[140 143 122 160 123 158  85 125 187 122 149 126 110 123 133]  J_767
[140 143 122 160 123 158  85 125 187 199 149 126 110 123 134]  J_480
[140 143 122 160 124 158  85 125 187 199 149 126 110 123 134]  J_872
gone J_872: [126 125 149 134 124 110 199 143  85 123 187 140 160 122]
[158]
gone J_767: [140 110 122 158 187 125 123 126 160 122 133 123 143  85]
[149]

[166 112 149 144 145 122 159 124 115 145 127 136 118 126 112]  J_805
[141 135 135 130 118 132 141 155 104 144 129 122 110 127 126]  J_480
[101 126 112 146 126 143 113 114 113 119 159 113 121 136 140]  J_763
[108 135 118 132 121 113 109 172  93 113 141 107 102  99 137]  J_767
[144 120 133 139 139 134 143 144 105 138 132 118 115 151 141]  J_357
[137 110 137 132 112 106 131 122 152 121 152 134 200  90 140]  J_142
[150 146 145 131 121 134 156 107 162 142 147 153 148 154 119]  J_766
[103 153 120 125 122 125 102  89 132 117 136 136  96 152 127]  J_872
[144 120 133 139 139 134 143 144 105 138 132 118 115 130 121]  J_571
gone J_357: [132 141 144 115 120 139 118 133 143 144 138 139 134 151]
[105]
gone J_480: [141 129 141 122 135 118 126 135 130 110 104 144 127 132]
[155]
gone J_766: [121 153 156 154 145 131 148 142 150 162 107 146 134 119]
[147]

[217 135  87 107  86 131 148 114] : J_754
[ 94 149 124 135 116 110 128 145] : J_142
[183 145 103 117 101 133 125 118] : J_763
[133 126 164 139 133 139 125 121] : J_766
[139 120 127 144 138 130  99 112] : J_767
[104 133 134 119 124  90 121 112] : J_571
[209 137  96 104  98 131 159 119] : J_480
[117 155  80 176  98 176 116  81] : J_357
[123 112 109 121 170 108 121 129] : J_189
[177 129 115 106 116 134 168 128] : J_775
[103 155 183 123 141 148 143 119] : J_805
gone J_767: [127 112 144  99 120 139 130]
[138]
gone J_189: [112 121 123 121 108 170 129]
[109]
gone J_357: [176  80 155 117  81  98 176]
[116]
gone J_357: [ 98  81 176 155 117 176 116]
[80]

[144 138 134 150 128 169 134 134 182 153 137 128 166 163 156 134 138 128
 134 150 134 128 144 156 150 128 150 150 134 176 141 163 134 163 166 163
 137 150 169 134 141 128 140 153 131 134 128 128 141 138 150 153 201] = J_189
[144 138 134 150 128 165 134 134 182 153 137 128 166 163 156 134 138 128
 134 150 134 128 144 156 150 128 150 150 134 176 141 163 134 163 166 163
 137 150 169 134 152 128 140 153 131 134 128 128 141 138 150 153 201] = J_357
[141 138 134 150 160 154 134 134 169 153 137 128 150 163 149 134 138 131
 128 150 134 128 156 156 137 128 137 150 134 150 141 182 134 157 138 150
 163 162 169 134 141 128 140 163 128 134 128 128 144 138 128 156 169] = J_571
gone J_571: [163 138 128 163 134 134 150 128 157 150 169 156 128 150 140 144 134 138
 153 150 128 149 169 150 160 169 128 134 137 134 134 163 134 154 128 134
 128 137 131 128 150 128 141 134 162 141 138 141 137 138 156 156]
[182]
gone J_357: [153 163 131 137 134 137 128 128 138 150 150 150 134 138 128 150 152 134
 169 176 128 166 165 144 128 128 201 156 134 134 138 150 141 163 144 134
 153 134 163 134 150 128 182 141 134 166 150 128 156 163 134 153]
[140]
gone J_357: [169 150 134 134 128 165 141 176 137 128 128 137 134 150 134 163 128 128
 141 153 166 128 128 140 134 134 156 150 163 166 134 150 156 134 134 134
 153 144 144 153 163 182 128 150 138 163 138 131 152 150 138 150]
[201]
gone J_571: [134 134 128 138 162 163 134 169 141 131 153 156 169 128 138 156 128 149
 169 128 150 163 150 144 128 134 150 141 150 150 128 134 134 137 128 156
 160 134 128 141 137 138 182 157 150 137 163 128 154 134 138 134]
[140]

[155 145 145 105 147 120 110 182  98 109 163 126 150 124 139 103 182] -> J_142
[160 119 150 144 157 170 107 169 132 106 129 141 146 168 141 118 130] -> J_189
[155 145 145 105 147 120 110 182  98 109 163 156 150 106 139 103 182] -> J_872
gone J_189: [168 119 144 107 132 141 130 157 160 129 170 146 150 169 106 141]
[118]
gone J_872: [109 145 106 150 103 163 156 110 182 155 139 182 147  98 145 120]
[105]

[116 138 113 183  79  83 134] = J_766
[134 140  96 206  68  53 144] = J_142
[134 133  96 206 120 134 127] = J_754
gone J_754: [206 134 134  96 120 133]
[127]
gone J_766: [134 183 116 113 138  83]
[79]
gone J_142: [206  68 144  96 140 134]
[53]
gone J_754: [127 120 134 134 206  96]
[133]

